In the rows, 128 means zero.
Each path below is one point turned by a fixed rotation once a step. After each direction that follows a path, write how fast that rotation turns it, in degrees per step (0 if it stays still).
Each turn is a multiple of 5 degrees from 10 to 175, or 0.
Path 1:
[142 133 133 128 133 132 122 118 126 134 120 127 115 132 145 142 129 125
 124 137 112 126 133 128 130 126]
[147 137 134 122 133 129 117 128 120 128 124 126 122 134 140 137 128 124
 121 139 112 121 135 131 137 127]
[140 131 133 126 130 131 122 117 125 130 117 127 117 133 146 142 126 124
 120 137 114 123 130 130 135 123]
[144 137 133 124 135 130 119 126 118 133 124 128 122 135 140 135 130 123
 120 135 110 117 131 130 139 125]
[136 135 135 124 128 131 123 119 121 130 118 125 121 136 146 140 122 122
 118 138 118 121 129 133 139 120]
[139 138 133 128 135 131 122 122 115 138 126 129 122 137 142 135 130 122
 122 133 110 119 129 132 139 125]
[133 138 135 122 128 130 122 122 116 131 121 123 125 139 144 138 120 120
 120 139 119 122 129 136 140 120]
[134 138 134 130 135 133 124 119 114 142 126 128 121 139 143 137 126 121
 126 133 112 123 128 133 137 123]
[133 141 136 124 131 129 122 128 113 133 125 124 127 140 142 136 121 121
 126 140 118 123 132 138 138 122]
[130 137 134 132 133 134 126 118 116 141 124 126 120 139 146 139 121 121
 130 136 116 127 129 134 133 123]
[135 141 134 127 133 129 121 131 112 135 130 124 126 140 140 136 121 121
 130 140 116 127 134 137 136 125]
[131 136 134 130 131 133 124 121 118 136 124 123 120 138 145 143 120 123
 132 141 118 132 134 135 131 124]
[127 127 127 133 131 130 131 123 128 134 128 130 124 127 129 128 131 128
 130 124 124 129 127 125 126 129] | 160
Path 2:
[128 127 136 127 125 131 123 135 124 135 125 122 122 123 127 144 133 129
 134 121 127 128 145 122 152 127]
[132 124 136 114 127 133 120 135 128 135 128 117 116 116 129 135 128 136
 118 136 123 129 143 128 137 137]
[139 120 123 128 134 140 123 128 127 143 133 135 119 130 129 146 131 137
 122 137 131 133 141 129 138 130]
[122 126 135 123 129 133 123 131 127 138 134 134 132 115 122 156 129 132
 120 128 125 125 137 125 135 122]
[131 131 123 119 126 135 128 133 115 134 131 119 123 117 123 145 137 125
 128 121 124 131 144 120 143 129]
[132 122 129 112 126 133 129 140 132 142 127 119 122 123 123 139 127 140
 124 128 123 139 143 129 129 135]
[135 117 128 129 131 135 121 133 135 143 130 135 122 127 131 144 124 136
 133 122 127 132 144 125 144 129]
[121 125 144 117 131 130 120 131 128 135 127 128 119 117 129 146 129 129
 124 133 123 123 142 125 140 123]
[135 131 122 123 127 136 124 132 121 134 133 118 119 124 124 141 138 131
 120 140 127 128 145 124 145 131]
[133 121 131 120 125 137 126 134 127 143 131 126 131 120 120 148 127 143
 117 132 127 136 133 131 132 135]
[133 120 123 124 132 138 124 130 124 140 134 136 125 116 128 149 127 127
 128 115 123 129 141 121 137 129]
[120 128 134 109 129 131 131 135 128 136 125 123 119 122 125 147 133 128
 129 126 123 133 146 124 132 122]
[124 134 129 128 125 125 129 129 127 125 128 122 130 128 126 129 132 126
 129 129 128 126 130 126 132 125] | 95
[129 129 126 122 131 129 129 126 125 126 127 127 121 127 130 125 130 124
 126 130 126 128 131 127 125 128] | 110
Path 3:
[123 111 128 117 145 115 129 120 118 121 125 120 129 132 139 131 125 124
 124 126 136 126 130 135 123 127]
[123 112 122 131 143 116 129 125 125 125 130 126 130 134 141 132 119 117
 135 131 137 120 126 135 118 134]
[124 119 129 122 148 123 124 124 123 124 124 127 132 137 132 143 120 110
 129 124 132 121 125 132 124 134]
[126 119 128 116 138 115 122 121 122 117 127 126 134 138 136 137 122 120
 130 120 143 132 120 134 123 127]
[123 113 135 123 131 112 129 123 122 124 129 122 135 131 136 128 118 113
 130 123 135 124 123 131 115 133]
[122 117 128 118 141 116 126 118 112 124 126 127 131 132 135 134 124 113
 126 134 126 122 126 136 123 131]
[121 113 123 121 145 120 121 128 119 122 127 131 126 134 145 131 128 117
 132 127 137 129 121 132 120 128]
[121 114 128 122 138 117 130 130 125 121 125 126 132 133 139 140 121 115
 135 114 132 117 126 131 124 130]
[125 122 123 121 131 113 125 118 119 122 130 133 136 136 134 141 119 113
 134 126 134 123 119 136 126 130]
[124 116 134 118 134 119 122 125 116 123 128 131 132 134 137 129 122 109
 126 123 134 132 115 127 119 128]
[122 110 130 115 134 112 131 123 113 121 126 124 132 129 140 130 127 118
 128 120 128 123 125 132 126 125]
[122 111 118 127 135 114 129 124 117 125 131 134 129 132 144 131 123 115
 135 130 130 120 121 134 125 129]
[131 128 130 130 125 132 127 126 129 126 129 128 126 122 127 128 131 125
 131 129 132 129 134 129 131 127] | 0
